(in the rows, 128 means zero)
Each path below is one point turned by a fixed rotation once a step. After each direction that follows a path, write how fast that rotation turns it, in degrees a step (0 if it stays still).
Each turn is a multiple of 5 degrees from 10 to 175, or 0.
Each row of a path follows its step; steps can be skipped.
path 1
step 0: [138 130 132 130 126 139 127 128 120 133 126 135 139 116 130 133 133 120
 124 127 127 119 121 124 127 125 132 122 127 123 124 117 132 127 130 115
 133 134 127 121 134 128 131 123 122 133 126 130 124 122 134 123 130 121
 128 123 127 123 130 123 135]
step 3: [132 136 131 129 126 135 134 128 122 133 127 125 135 120 129 133 129 131
 126 127 132 125 123 118 129 121 127 116 127 131 123 114 127 135 130 123
 138 130 132 121 128 121 128 125 123 136 135 127 120 123 130 135 128 117
 124 131 122 128 133 121 125]
step 4: [132 126 133 111 125 122 130 128 123 116 126 130 124 134 128 127 134 131
 120 129 134 125 124 132 131 121 127 118 133 127 117 130 133 123 125 130
 130 122 122 127 127 130 126 128 132 117 134 126 124 118 129 130 130 124
 118 129 126 128 141 121 130]
step 8: [130 132 136 127 139 137 120 128 126 132 133 126 133 121 129 124 119 137
 121 131 124 126 117 125 128 127 123 134 127 125 122 123 131 134 132 124
 130 134 122 135 128 120 134 131 124 127 124 126 122 131 124 132 138 125
 125 123 125 128 137 114 133]
step 10: [137 129 128 117 123 112 123 127 120 121 125 125 127 129 122 134 128 125
 129 134 130 125 121 128 126 125 122 123 138 124 122 120 127 121 133 132
 128 125 113 135 129 120 129 132 132 125 129 132 128 130 130 124 130 124
 132 126 136 136 126 120 131]
step 11: [134 138 139 121 135 136 132 129 125 133 119 125 134 123 134 128 117 136
 129 137 131 132 119 126 132 123 119 134 127 123 128 128 122 135 134 126
 130 128 118 124 132 121 134 127 127 131 125 128 123 129 118 126 131 130
 128 130 125 128 138 127 133]
step 14: [142 135 139 117 132 140 123 130 129 128 123 130 135 126 127 124 121 130
 131 130 126 125 123 135 122 123 120 126 125 129 133 129 124 137 128 117
 127 133 119 123 132 124 130 128 128 130 121 133 123 129 129 126 133 126
 123 122 122 132 136 134 123]
step 15: [130 127 137 123 122 130 123 126 127 124 124 123 133 127 130 134 131 121
 133 122 128 134 130 118 134 133 124 123 134 128 128 115 135 124 122 128
 131 137 117 127 137 133 119 132 126 125 135 126 124 128 131 114 129 124
 125 131 125 139 132 126 128]
step 20: [128 129 140 119 124 135 137 137 126 124 127 125 132 138 126 132 128 128
 125 130 136 133 128 134 136 123 119 133 127 125 121 127 132 136 129 127
 133 135 117 115 134 127 130 135 132 128 132 127 124 130 127 129 126 123
 122 125 120 129 140 126 125]
Speeds:
[127 131 128 127 128 126 131 129 124 128 126 126 126 129 130 129 126 129
 127 128 132 127 128 127 127 126 127 128 130 128 128 128 128 129 129 130
 130 128 129 126 126 127 130 127 129 128 127 128 128 127 127 129 125 128
 130 129 129 127 127 127 127] -> 45
[127 131 129 129 126 129 130 128 131 127 127 127 130 128 126 127 127 128
 126 127 124 127 127 130 129 127 128 129 130 128 130 126 125 127 129 127
 129 130 128 128 128 128 128 128 129 130 126 127 128 125 128 129 126 128
 127 129 125 125 127 128 128] -> 130
[128 129 127 129 130 130 130 128 127 130 127 128 126 128 128 128 131 125
 129 129 129 128 128 129 127 128 126 128 129 129 128 130 125 130 130 128
 127 130 130 129 130 128 131 127 127 130 128 126 127 126 128 127 127 127
 126 126 126 131 129 128 127] -> 130
